Turns in one plane each, and the order they were made in; the first pair answered:
turn G:
[  4  39   9 -13   8  21  -5 -19  -4 -10  20] => [ 10  40   7   8  -1  26 -13 -21  -9  -5   1]
[-19  54 -21 -65  10  26 -29  17  17  26   0] => [-11  63 -26 -34  -8  35 -40  15   9  33 -30]
[-18 -11   0 -38   5 -24  57  10   5 -21  48] => [ -1  36  -8 -30 -31  -2  54  14  -1 -30  37]
turn A:
[ 24  13   3  25 -11  21   1  -7 -20  -1 -24] => [ 18  14  -1  18  -8  13 -15   0 -14   7 -36]
[  3  -3  -4 -27  -7 -14 -15  19   6 -20  28] => [  9  -2   1 -17  -9  -5  -1  10   1 -28  38]
[ -9   1  -3   7 -32  -6  50  12   3 -23  21] => [  0   7   7  28 -24   8  50 -16  -9 -17  18]
turn Q:
[ 12  -9 -15   5  -1  15  -3   3 -14 -23  23] => [  9 -22 -16   9   6   8  -3   4 -14 -21  22]
[  5  -2   3  44 -16  12  39 -10 -19 -33  17] => [ -1  -5   4  22 -11   9  47  -3 -12 -39  35]
[-20   1  22 -11 -12  -6 -10   7  -4  32  20] => [-19  -2  21   5  -9  -9 -14   3  -7  37   7]
[ -5   9  17 -54  14  -7 -14   9  12  -3  45] => [-13 -44  20   6  37 -22 -33  -7   2  22  -6]

Each pair is two turns apart.
[ -1 -50 -12  48 -13  -7   6  29  -7   3 -24] => [  2  -3 -13 -20 -28   1  32  48  13 -25  35] -> Q Q
[  2  39   7   9 -21  41   5   2   2 -18   5] => [-20   8  10 -32  12  15   8   9  19 -18  34] -> A Q
[ -7  29  13  -2  52  35  -1 -71  15  -6  58] => [-19  -1  14 -14  66  18   3 -58  23  -5  65] -> G Q
[  4  28 -14  -7 -18  -4 -33  -3  -6  -8  -6] => [ -6   7 -14 -30  -6 -15 -10   8   0 -19  26] -> Q A
[  0  25  12 -50  27  14  -6 -35  -2  -4  41] => [ -8 -21  15 -21  55  -4 -23 -44  -8  16  12] -> A Q
[ -3 -19 -27 -15 -15  -8   3  14   4 -11  -5] => [  0 -30 -25   4 -12  -4  11   5  -5 -14  -6] -> A Q
[ -5  -1  -1  48 -29  -4  35  25 -10 -15 -26] => [ -2   4   2  58 -19  -2  21   8 -13  -6 -42] -> A A
[ 19  21   7  31 -12  24   6 -21 -16   0  -6] => [  2 -25  16  29  26   2   7 -27 -14   8   2] -> G G
[ -3 -14  14  49   2   8  32  -1   3 -36  55] => [  8   3  20  67   9  20  12 -28  -8 -27  35] -> G A
[ 31  10  22  49  -6  30  27 -15 -31 -18  -7] => [ 29  26  29  15  13  32  27 -28 -23 -22  26] -> Q A
[-15 -43  15  -2  49 -15  -4 -20   4  12   8] => [ 14  52   8 -21  -4  29   7 -21   4  -9  22] -> Q Q
[  5 -27  10  52  -8  26  10  -2 -21  -9 -11] => [ 13   4   8  41 -26  38  15   1 -20 -16  -2] -> Q G
[ -1  47   6  -4 -33  -4 -14  -1   6 -17 -11] => [ -8  22   0  12 -30 -16 -25   9   6  -8 -33] -> G A
[ 11  31  14  26   5  22  15 -35 -14   1   0] => [  3  28  18  -7  23  14  14 -36  -6  -1  24] -> Q A
[-22 -15   2 -41  40  -5  -1 -16  -1  23  25] => [  9  46  -3  -6  -3  33 -12 -30 -19  20  -7] -> Q Q
[  9   7   5  42 -10  19  13 -30 -25  -7   2] => [ -2 -16   7  38  15   1 -12 -33 -21  13 -17] -> G A
[  6 -15  24 -19  41 -11  38 -29   5  -6  25] => [  7 -19  24   0  44  -8  28 -44  -4   1   9] -> Q G
[  8  -7   8 -11  -4  16 -19  25 -15   2 -37] => [  4 -20   6 -17  -3   8 -14  34 -12  -1 -29] -> A G
[-11  -7   4  -8  12 -10  33  30   0  -2  38] => [  2  17   7  11   0  14  39  11 -14  -8  36] -> A G
[-12  29  -2  -2  20   0 -36 -44 -10  10 -20] => [-19  16   0 -17  32  -8 -32 -42  -5   9  -6] -> G G
[  8  25   7 -13  12  11 -20 -11 -14  18  -1] => [  5  11   8  -5  19   7 -24 -14 -14  23 -10] -> G G
[  9  16   1   1 -11  10   4  -5   5  -4   1] => [ -2 -18   3   9  12  -4  -1  -6   6   6  -6] -> Q Q
[ 18   0  34   4  -1   7  10 -17 -11  15 -18] => [ 19  21  30 -22  -8  10   5  -6  -1  12 -10] -> A Q
[ 17  12   1  -7 -23  33  33   0  -6 -22  22] => [  1 -37  12   3  14  18  35 -16  -9 -12  27] -> Q A
[ -1  18   1   1 -32  14  29   7   1 -18  10] => [  7  24   7  20 -20  23   9 -22  -9  -4 -10] -> A A
[  9  27 -15  31  -5  26  -6 -10  -8   3 -12] => [ -2  23 -24  12  -5   8 -25  10   4  16 -28] -> A A
[  3  27  17  16 -12  32  -1 -21  -7 -21  28] => [  0  14  19  34   3  23 -28 -35 -11   0   0] -> A G
[-11  21   5 -47   2  -9 -14   9  16   2  23] => [-22 -13   5 -37  15 -26 -19  15  15  10  11] -> G Q
[-12 -51  -9  11  27 -21 -13  11  13  20 -21] => [ 13   1 -16  46 -18  13 -14   7  -1  12 -45] -> A Q
[ -1 -28  -7  31  -4  -1  -3  -5  -7   1 -24] => [-13 -44  -5   3  13 -17  -2   3   2   2  -6] -> A G
[-9 18  7 15  2 34 16 -6  0  4 -2] => [-18  -7   9  21  18  25  14 -11  -3  10  -6] -> G G
[-14  -3  18 -28  26 -20 -40 -27   1  19 -57] => [-21  -8  14 -68  25 -32 -17  -1  17   4 -21] -> G A
[-10 -22 -13   8  27 -13 -24  27 -13  25 -33] => [-18 -29  -9 -24  31 -19   5  38  -6   5  13] -> G A
[ 12  11  -8   3 -15   4  -8  26   0  12  -9] => [  6  -8  -8   6 -10  -2  -4  31   1  12  -9] -> G A
[-11 -35 -28 -24  -3 -25  22  41  22 -19  28] => [ 12  14 -37  -3 -48   2  16  44  14 -22   2] -> G G
[  2  -5 -11  42 -13 -14 -31   2   4  36 -49] => [ 18  43 -11  32 -30  10 -27  -8   0  28 -37] -> G Q
[  4  30  -5  -5 -19  -1 -23  -3   5   4 -20] => [ -8 -11   0   2   8 -19 -28  -8   3  16 -26] -> G G
[ 13  33   4  -2  -6  13   7  -1   8 -11  12] => [ 14  25   1  18  -9   8 -11   1   5   1 -18] -> G A
[  3 -33  12  -8   6  -5 -22   3 -30  12 -14] => [ 12   8  10 -39 -11   8  -9  11 -23  -4  15] -> Q Q
